cols: V J G W P S M Q K A
(128): [-0.06  0.34  1.89 -1.38  0.29  1.06  0.15 -1.59 -0.40  0.46]
(107): [ 0.13 -1.74 -0.42  0.65 -0.80 -8.92  0.28  0.25  2.53  0.62]
(136): [ 0.00  0.05 -0.36  0.23  0.37  0.37 -0.05  0.37  0.37  0.29]
(4): [-0.06  0.34  1.89 -1.38  0.29  1.06  0.15  7.43  0.60 -1.66]
(80): [-0.30  1.06  1.89  0.34 -1.38  0.29 -0.05  8.84 -2.44 -1.57]
start: [-0.06  0.34  1.89 -1.38  0.29  1.06  0.15  7.43] | (4), 1
col: [-0.80  0.37  0.29 -1.38] | P
diff (107): [ 0.12 -1.74 -0.42  0.65 -0.80 -8.92  0.28  0.25  2.53  0.62] | 1, [0.13]
again (136):  | [0.37]
start: [ 0.37  0.37 -0.05] | (136), 5
[-0.06  0.34  1.89 -1.38  0.29  1.06  0.15  7.43  0.60 -1.66] | (4)
col: [0.37 7.43] | Q

cols: F L Y T C U X
(148): [-2.09  0.27  1.83  0.30  1.86 -2.30  0.77]
(3): [-2.73  0.24  4.45  3.20  3.20  0.61  3.20]
(39): [ 0.74  0.19 -0.93  4.89  1.19 -6.32 -4.82]
(137): [-8.48 -4.74  6.90  9.76  9.87  3.20  5.16]
(79): [ 5.75  3.12 -6.00 -1.27 -5.39 -7.51 -8.08]
(23): [ 0.34  0.72  4.94 -1.82  2.65  8.39  7.90]
(64): [ 3.70  5.95  2.08 -0.99  0.79 -2.08  1.54]
again (3):  | [3.20]
start: [ 4.94 -1.82  2.65  8.39  7.90] | (23), 3

cols: E Z R N B H D
(143): [-4.19 -0.26  4.49  0.43  4.37 -1.03  0.02]
(172): [ 4.66  2.30  1.59  0.55  2.38  2.90 -1.75]
(104): [-1.23  4.49  4.37 -1.03 -4.20 -4.19  0.43]
(77): [ 3.25  5.26  1.09  0.87  2.36 -5.32 -0.82]
(76): [ 0.96  1.00  0.66  1.81 -2.29  5.91  2.02]
(111): [-0.09 -0.90  2.44 -0.78 -0.41  7.20 -0.21]
(131): [ 1.32 -1.67  1.10 -0.98 -0.39  7.61 -0.64]
(57): [-0.26  0.43  4.37 -4.19  4.49 -1.03 -4.20]
col: [ 4.49  5.26  1.00 -0.90 -1.67  0.43] | Z
diff (131): [ 1.32 -1.67  1.09 -0.98 -0.39  7.61 -0.64] | 3, [1.10]
start: [-0.26  0.43  4.37 -4.19  4.49 -1.03] | (57), 1
start: [ 0.43  4.37 -4.19  4.49 -1.03 -4.20] | (57), 2
diff (172): [ 4.66  2.30  1.59  0.55  2.38  2.90 -1.76] | 7, [-1.75]
start: [ 0.66  1.81 -2.29] | (76), 3

cols: nev tetem mumi rizan balum mar nebi
(119): [-1.78  1.56 -6.52 -2.77  0.20 -9.34  5.85]
(167): [-2.27 -2.27 -5.87 -2.27 -0.43 -8.05 -2.27]
(82): [-0.32 -1.66 -0.52 -0.41  0.33 -0.96  0.00]
(24): [-1.00  4.74 -5.89 -2.28 -0.33 -8.16  6.45]
(85): [-1.05  4.94 -5.87 -2.27 -0.43 -8.05  3.35]
(71): [-1.46 -1.27 -4.48 -2.11  0.47 -6.73  3.13]
(63): [-0.70 -1.30 -1.91 -0.89  0.44 -2.97  1.01]
col: [-8.05 -0.96] | mar
diff (167): [-2.27 -2.27 -5.87 -2.27 -0.43 -8.05 -2.28] | 7, [-2.27]
again (167):  | [-2.27]
col: [-2.77 -2.27 -0.41 -2.28 -2.27] | rizan

cols: faset lefur Vasa Fupi reku
(12): [ 2.12  1.69 -1.35 -7.17 -1.32]
(2): [ 5.50 -3.75 -2.55  5.50 -2.55]
(124): [ 1.06 -3.62 -0.29  6.97 -6.83]
(129): [-2.22 -4.90 -1.00 -6.72  7.14]
(42): [-0.63 -1.16  1.84  2.94 -1.16]
again (42):  | [-1.16]
col: [ 6.97 -6.72] | Fupi
[ 1.06 -3.62 -0.29  6.97 -6.83] | (124)
diff (2): [ 5.51 -3.75 -2.55  5.50 -2.55] | 1, [5.50]

cols: zel kedu Novo nel gof Redad pep lov Sim
(60): [-0.59 -1.29  1.32 -2.54 -0.43  0.25 -3.37 -0.23  1.21]
(108): [-0.59 -1.29  1.32 -2.54 -0.43  0.25 -3.37 -0.82 -0.82]
(100): [-0.59 -1.29  1.32 -2.54 -0.43  0.25 -3.37 -4.15  1.21]
diff (60): [-0.59 -1.29  1.32 -2.54 -0.43  0.25 -3.37 -0.22  1.21] | 8, [-0.23]
[-0.59 -1.29  1.32 -2.54 -0.43  0.25 -3.37 -0.82 -0.82] | (108)
again (108):  | [-0.82]

cols: Zivo gafiz ridut dul danu nok
(106): [-1.76 -8.16  6.83  3.71  4.85 -3.21]
(59): [-8.39 -8.16  0.79 -8.16  4.85 -3.21]
(83): [-8.39 -8.16  0.79  3.71  4.85 -3.21]
[-8.39 -8.16  0.79 -8.16  4.85 -3.21] | (59)
again (59):  | [-8.16]
diff (106): [-1.77 -8.16  6.83  3.71  4.85 -3.21] | 1, [-1.76]
start: [-8.16  6.83  3.71  4.85] | (106), 2
diff (83): [-8.39 -8.17  0.79  3.71  4.85 -3.21] | 2, [-8.16]

cols: tak sapu beko tir Med masi
(67): [-1.53 -6.98 -4.44  1.81  3.43 -6.04]
(41): [ 4.15 -6.11  2.42 -7.10 -7.49 -7.49]
(56): [-6.98  1.81 -4.44 -1.53  3.43 -8.93]
start: [-1.53 -6.98 -4.44  1.81] | (67), 1
again (41):  | [-7.49]
diff (67): [-1.53 -6.98 -4.44  1.80  3.43 -6.04] | 4, [1.81]
col: [ 3.43 -7.49] | Med
[ 4.15 -6.11  2.42 -7.10 -7.49 -7.49] | (41)

cols: riba puz vaf zasek
(28): [2.22 2.22 2.22 2.22]
(110): [4.91 5.21 2.45 0.96]
(103): [-1.11 -5.68 -2.86 -1.11]
(54): [-3.58 -7.10 -3.58 -3.58]
[-3.58 -7.10 -3.58 -3.58] | (54)
diff (28): [2.22 2.22 2.22 2.23] | 4, [2.22]
again (54):  | [-3.58]
again (103):  | [-1.11]
again (28):  | [2.22]
[2.22 2.22 2.22 2.22] | (28)

cols: pes bag vut gagu Nal zaguk Pibe sobu
(152): [ 3.70  2.03  1.08 -5.54  1.84 -3.75  1.26 -1.31]
(154): [ 5.36 -0.48  3.36 -3.24 -5.17  2.93 -2.13  0.69]
(197): [ 3.21  6.11 -2.98 -2.03 -4.56  1.19 -1.24 -0.86]
(5): [-3.30  1.57 -2.62 -5.07  0.83 -2.14  1.20  0.38]
(182): [ 2.96  2.59  0.68  4.46 -4.84 -3.13  4.32 -3.97]
(81): [ 3.93  6.61  1.76 -3.17  3.28  0.91  4.62 -0.17]
(11): [ 7.75  3.10 -0.96  6.23 -3.58 -3.01  0.96  3.40]
(114): [ 6.36 -2.17 -0.47 -4.04 -5.41  1.61  2.01 -3.60]
(198): [ 0.78  3.77  4.26  6.39  7.43 -0.62  4.12 -6.89]
(45): [ 1.76  0.08  4.50 -5.86  8.08 -0.96  0.48 -0.30]
start: [1.76 0.08] | (45), 1
col: [-2.03 -5.07] | gagu

cols: reta Lipiz gamur mev vomos
(165): [ 1.02 -2.44  2.88 -8.53 -0.52]
(98): [0.00 0.00 4.45 5.43 8.34]
(22): [ 1.03 -1.44  1.09 -8.55 -2.73]
(95): [ 0.52 -4.92  7.31 -4.56  7.04]
(112): [-0.52 -3.09  5.56  4.11  9.06]
(132): [ 2.88 -2.44 -8.53  1.02 -2.10]
(139): [-1.00 -2.44  2.88 -8.53 -0.52]
(134): [-0.80 -1.39  3.32  6.58  7.39]
(78): [-0.97  3.31 -4.29  8.17 -1.42]
start: [ 1.09 -8.55] | (22), 3
start: [ 1.02 -2.44  2.88 -8.53] | (165), 1

cols: deze livak Zeso Sar Keso
(6): [ 1.03 -5.53  0.88  1.70  1.80]
(16): [ 1.68  1.80  3.16 -0.78 -1.16]
(36): [-4.65 -4.65 -4.65 -0.78 -1.16]
(19): [ 3.33 -4.65  3.16 -0.78 -1.16]
diff (16): [ 1.68  1.80  3.16 -0.78 -1.17] | 5, [-1.16]
start: [1.70 1.80] | (6), 4
again (36):  | [-4.65]

cols: Tise zopa Kab Maz dogus daruk lumud Pifa geda
(74): [ 0.15  0.12 -1.98 -1.28  0.14  0.77  0.68  4.26 -0.42]
(88): [ 1.74 -1.42 -0.17 -1.00 -2.89 -0.01  0.06 -1.99  5.53]
(149): [ 1.04 -3.28  0.57 -2.99  0.69  0.28  2.94  1.13 -0.32]
(66): [-4.20 -5.14 -4.20 -4.20 -2.45 -2.44 -0.96 -4.20  0.41]
(109): [-3.28  0.69  1.78  0.28 -2.99  0.28  2.94  1.13 -0.32]
(91): [-3.28  1.78 -2.99  0.69  0.28  2.94 -2.21 -3.27  3.70]
col: [ 1.13 -4.20  1.13] | Pifa
diff (66): [-4.20 -5.14 -4.20 -4.20 -2.45 -2.44 -0.96 -4.21  0.41] | 8, [-4.20]
start: [ 0.06 -1.99  5.53] | (88), 7
again (66):  | [-4.20]
start: [ 0.69  1.78  0.28 -2.99  0.28  2.94] | (109), 2
start: [-3.28  1.78 -2.99  0.69  0.28] | (91), 1
diff (91): [-3.28  1.78 -3.00  0.69  0.28  2.94 -2.21 -3.27  3.70] | 3, [-2.99]

cols: rara kir votem nosi
(8): [-3.71 -8.23 -2.48  9.13]
(34): [-0.44 -0.36  0.06 -0.19]
(84): [-2.04 -2.04 -2.04 -1.49]
(87): [ 0.53 -1.82 -1.39  4.92]
again (84):  | [-2.04]
diff (8): [-3.71 -8.23 -2.49  9.13] | 3, [-2.48]

cols: zekol runut Bani robas Kobi Bika puzu Buk Sofel
(14): [ 0.53 -0.86  1.14  3.01 -0.53  0.98  0.62  0.61  2.10]
(133): [-3.18  1.27 -0.33  7.02 -0.10 -1.20 -2.84  1.05 -0.10]
(27): [-0.10 -1.23  1.14  2.43 -1.13  0.02  0.62  0.03 -0.92]
(47): [ 1.99  1.48 -2.26 -3.18  1.28 -0.33  7.02 -0.33 -2.02]
(94): [-0.67 -1.79  0.29  3.39  1.88 -0.24 -0.44 -0.02  1.83]
start: [-0.10 -1.20] | (133), 5
start: [-3.18  1.28 -0.33  7.02] | (47), 4
start: [ 1.27 -0.33  7.02 -0.10 -1.20 -2.84  1.05 -0.10] | (133), 2

cols: muki Lofet vami bebo
(118): [-0.10  0.11  0.60 -8.42]
(70): [-0.10  0.11  0.01 -0.10]
(90): [-0.10  0.11  0.01  0.02]
[-0.10  0.11  0.01 -0.10] | (70)
col: [-0.10  0.02] | bebo

cols: Terud Sigad puvi ved boz
(25): [-2.62  1.03  3.94  1.05  1.27]
(159): [-0.09  1.08  1.48  1.68  4.06]
(49): [-3.29  1.14  4.51  1.26  0.74]
(26): [3.51 3.51 3.51 3.10 0.23]
(156): [-4.25  0.89  0.08  0.89  1.92]
(33): [4.67 1.01 4.85 3.52 2.20]
(145): [-0.74  2.50  4.68  7.74  0.67]
(158): [-3.07  2.79  3.23  2.46  1.05]
(15): [-2.61  4.22  1.75  2.62  1.68]
(40): [-1.87  1.79  2.98  1.98  3.03]
(96): [-0.76  4.96  7.01  2.56  2.83]
[-0.09  1.08  1.48  1.68  4.06] | (159)
col: [0.89 3.52 7.74] | ved
diff (158): [-3.07  2.79  3.23  2.46  1.06] | 5, [1.05]
again (26):  | [3.51]
col: [3.52 7.74] | ved
start: [4.85 3.52] | (33), 3

cols: famu pevag doga Tozu pugu ral Duki
(9): [ 1.94 -8.96 -3.70  1.94  1.94  3.98  1.94]
(113): [-4.64 -5.97  1.66 -1.03 -1.72  6.04 -1.01]
(105): [ 4.28  8.08 -0.71  4.28  2.16  4.28  4.28]
(18): [-5.97 -1.94  1.66 -5.97 -1.94  6.82 -5.97]
again (9):  | [1.94]
diff (18): [-5.97 -1.94  1.66 -5.97 -1.94  6.83 -5.97] | 6, [6.82]
start: [-1.94  1.66] | (18), 2
again (105):  | [4.28]
[ 4.28  8.08 -0.71  4.28  2.16  4.28  4.28] | (105)
diff (113): [-4.64 -5.98  1.66 -1.03 -1.72  6.04 -1.01] | 2, [-5.97]
[-4.64 -5.97  1.66 -1.03 -1.72  6.04 -1.01] | (113)

cols: pevo fiduf tosan Vedo kaler nazon ton tidag Luzi tuk
(144): [ 0.74  0.71  0.66 -0.13 -0.42  0.38 -1.04 -0.44 -0.48  1.12]
(48): [ 1.17 -2.39  1.19 -2.39 -0.93 -0.16 -2.39 -2.39 -2.39 -2.39]
(43): [ 1.17  1.09  1.19 -0.82 -0.93 -0.16  0.51 -2.39  1.08 -2.08]
(75): [ 1.17  1.09  1.19 -0.82 -0.93 -0.16  0.51 -2.39  1.08 -1.13]
(44): [-0.02 -0.68 -1.89  1.85  0.09  1.63 -3.16  3.63 -1.07 -1.13]
[-0.02 -0.68 -1.89  1.85  0.09  1.63 -3.16  3.63 -1.07 -1.13] | (44)
again (48):  | [-2.39]
col: [-0.44 -2.39 -2.39 -2.39] | tidag
col: [ 0.38 -0.16 -0.16 -0.16] | nazon
col: [-2.39 -2.08 -1.13 -1.13] | tuk
[ 1.17  1.09  1.19 -0.82 -0.93 -0.16  0.51 -2.39  1.08 -1.13] | (75)

cols: kunep Nuz Zapuz Mitiz supum Teg napo
(127): [-5.99  2.46 -0.82  1.46  1.72  1.29  1.86]
(65): [ 2.18  1.90  2.64 -0.99  6.68  3.54  3.05]
(185): [ 1.72  2.16  5.78 -1.69  3.30  6.25 -1.96]
(183): [ 2.54  4.92  4.52 -3.10 -2.92 -4.15  1.30]
(169): [-1.60  0.64 -1.93 -0.85 -2.19  1.16 -0.48]
(178): [-1.63  0.11 -3.20 -1.45 -0.85  5.44  1.82]
(196): [ 3.12 -5.12 -5.12 -5.12 -5.12  2.03  2.83]
(187): [ 0.11  0.11 -3.20 -1.45 -2.51  3.46 -1.25]
(31): [-1.21  7.90  5.67 -3.75 -1.49  1.11  1.00]
(162): [-1.60  0.64 -1.93 -3.34 -4.82  4.14 -1.28]
again (187):  | [0.11]
start: [ 7.90  5.67 -3.75 -1.49  1.11  1.00] | (31), 2
col: [-1.21 -1.60] | kunep
again (196):  | [-5.12]

cols: pomig Pon nokul mavul bonug kuro zomi
(122): [-0.22 -2.63  2.65 -1.53 -0.55  1.46 -2.79]
(99): [-0.70  3.22 -5.51  0.27 -0.34 -0.68  2.13]
(177): [-1.55 -5.63  5.01  0.51  0.75  3.37 -3.75]
(180): [ 2.17  4.39 -7.74 -1.99 -1.48 -2.85  2.81]
(58): [ 2.17  3.37 -5.30 -0.20 -0.67 -4.30  3.03]
(168): [ 0.26 -0.63 -3.19 -1.79 -1.14  0.48 -1.40]
(120): [-4.02 -3.73  5.01  0.51  0.75  3.80 -4.21]
(181): [-2.95 -2.71  3.95  0.40  0.57  3.80 -3.84]
(171): [ 1.45  4.39 -7.62 -1.62 -1.34 -2.96  3.03]
(32): [-1.81 -1.00  1.02 -0.46 -0.02  2.14 -2.95]
diff (32): [-1.81 -0.99  1.02 -0.46 -0.02  2.14 -2.95] | 2, [-1.00]
col: [ 1.46 -0.68] | kuro

cols: fiza fala Maka Nur Miv Pekef
(62): [-7.79 -6.17  5.23 -6.17 -6.17  9.55]
(101): [-3.07 -3.07 -3.07 -3.07 -3.07  1.41]
(38): [-7.79 -6.17  5.23  6.28 -2.36  9.49]
start: [-7.79 -6.17  5.23  6.28 -2.36] | (38), 1
diff (62): [-7.79 -6.17  5.23 -6.17 -6.16  9.55] | 5, [-6.17]
again (101):  | [-3.07]
again (62):  | [-6.17]
[-3.07 -3.07 -3.07 -3.07 -3.07  1.41] | (101)
diff (62): [-7.79 -6.16  5.23 -6.17 -6.17  9.55] | 2, [-6.17]
diff (38): [-7.79 -6.17  5.23  6.27 -2.36  9.49] | 4, [6.28]

cols: dunol mozuv Pel Ruzal vatav mezu tukiv Vulop Migob laz
(21): [-4.58  1.01  3.77 -5.76  0.24 -3.34  4.43  2.92 -1.78  6.12]
(13): [-4.74 -5.04 -1.91 -6.38  3.41  1.76  1.69  4.60 -6.18 -0.25]
(117): [ 5.31 -0.84  5.31 -7.40  7.01 -1.67 -1.33  5.31  5.31  5.31]
again (117):  | [5.31]
[-4.58  1.01  3.77 -5.76  0.24 -3.34  4.43  2.92 -1.78  6.12] | (21)
start: [ 3.77 -5.76  0.24 -3.34  4.43  2.92 -1.78  6.12] | (21), 3
diff (21): [-4.59  1.01  3.77 -5.76  0.24 -3.34  4.43  2.92 -1.78  6.12] | 1, [-4.58]
diff (21): [-4.58  1.01  3.77 -5.76  0.24 -3.33  4.43  2.92 -1.78  6.12] | 6, [-3.34]
diff (13): [-4.74 -5.04 -1.91 -6.38  3.41  1.76  1.69  4.60 -6.17 -0.25] | 9, [-6.18]
col: [-6.38 -7.40] | Ruzal

cols: teve fizo zopi vav
(55): [-1.52 -9.51 -9.51  6.67]
(97): [-1.52 -1.52  0.53 -5.80]
(126): [ 0.34  4.03  4.78 -3.83]
(141): [0.34 4.03 4.78 1.58]
(151): [ 0.50  3.00 -4.01 -1.92]
(61): [ 2.29 -6.68  5.05  2.29]
col: [4.03 4.03 3.00] | fizo
again (61):  | [2.29]
again (97):  | [-1.52]
again (55):  | [-9.51]

cols: lam Dotik dev nen
(121): [-3.75  5.26  7.37 -2.22]
(138): [ 3.72 -1.74  0.93  3.31]
(142): [ 0.21  5.84 -9.46  3.03]
(140): [-2.42  6.61 -2.42  5.26]
(123): [ 2.51  6.61 -3.77  5.26]
col: [-2.22  3.31] | nen
again (140):  | [-2.42]
start: [-2.42  5.26] | (140), 3
diff (142): [ 0.22  5.84 -9.46  3.03] | 1, [0.21]
start: [ 6.61 -2.42  5.26] | (140), 2

cols: Leb pelo nimi gubi kurud samok Lemi noze tesof
(93): [ 1.35 -4.94 -4.14 -1.93  5.66  2.21  1.15  0.54 -0.95]
(68): [ 1.35 -4.94  1.70  1.70 -8.91 -3.65  1.70 -0.54  1.71]
(135): [ 1.12 -0.96 -6.64 -1.28 -5.75  9.78 -4.64 -0.34 -3.19]
(102): [ 2.25  0.23 -5.58 -1.60  2.25  2.25 -6.13  0.23  0.23]
again (68):  | [1.70]
[ 2.25  0.23 -5.58 -1.60  2.25  2.25 -6.13  0.23  0.23] | (102)
[ 1.35 -4.94 -4.14 -1.93  5.66  2.21  1.15  0.54 -0.95] | (93)
col: [ 1.70 -4.64 -6.13] | Lemi
[ 1.12 -0.96 -6.64 -1.28 -5.75  9.78 -4.64 -0.34 -3.19] | (135)
diff (102): [ 2.25  0.23 -5.58 -1.60  2.25  2.25 -6.14  0.23  0.23] | 7, [-6.13]
col: [1.12 2.25] | Leb

cols: Kepi fosob tigor miba Tobe nibe
(130): [-3.05  2.78  0.10 -3.04 -0.09 -3.15]
(155): [ 3.27  1.16  1.16  0.98  1.16 -1.20]
(86): [ 1.70  6.45  1.11  2.40  8.32 -1.96]
(72): [ 2.35 -3.04  2.71 -3.93 -1.16 -1.40]
(153): [ 5.11 -0.49  1.86 -2.28 -0.28  1.01]
(46): [-4.57  2.35 -3.02  2.71  2.05 -4.30]
again (155):  | [1.16]
start: [ 2.35 -3.02  2.71] | (46), 2
[-3.05  2.78  0.10 -3.04 -0.09 -3.15] | (130)

cols: Dova motiz Deti novob
(20): [ 0.05 -2.26 -0.18 -2.49]
(69): [ 0.05 -0.18 -2.26 -6.90]
(125): [ 0.05 -9.50 -5.73 -6.90]
col: [-2.49 -6.90] | novob
start: [ 0.05 -9.50 -5.73] | (125), 1
start: [ 0.05 -2.26] | (20), 1
diff (69): [ 0.04 -0.18 -2.26 -6.90] | 1, [0.05]
start: [ 0.05 -2.26 -0.18] | (20), 1
diff (125): [ 0.05 -9.51 -5.73 -6.90] | 2, [-9.50]

cols: bove Nimim Gam geso lev
(37): [ 7.80 -7.18  8.19 -6.68 -2.57]
(35): [ 5.91 -0.34  2.07 -5.89 -1.27]
(50): [ 6.81 -9.00 -9.00  1.95  7.07]
diff (35): [ 5.91 -0.35  2.07 -5.89 -1.27] | 2, [-0.34]
diff (35): [ 5.91 -0.34  2.07 -5.90 -1.27] | 4, [-5.89]
col: [-0.34 -9.00] | Nimim
again (50):  | [-9.00]

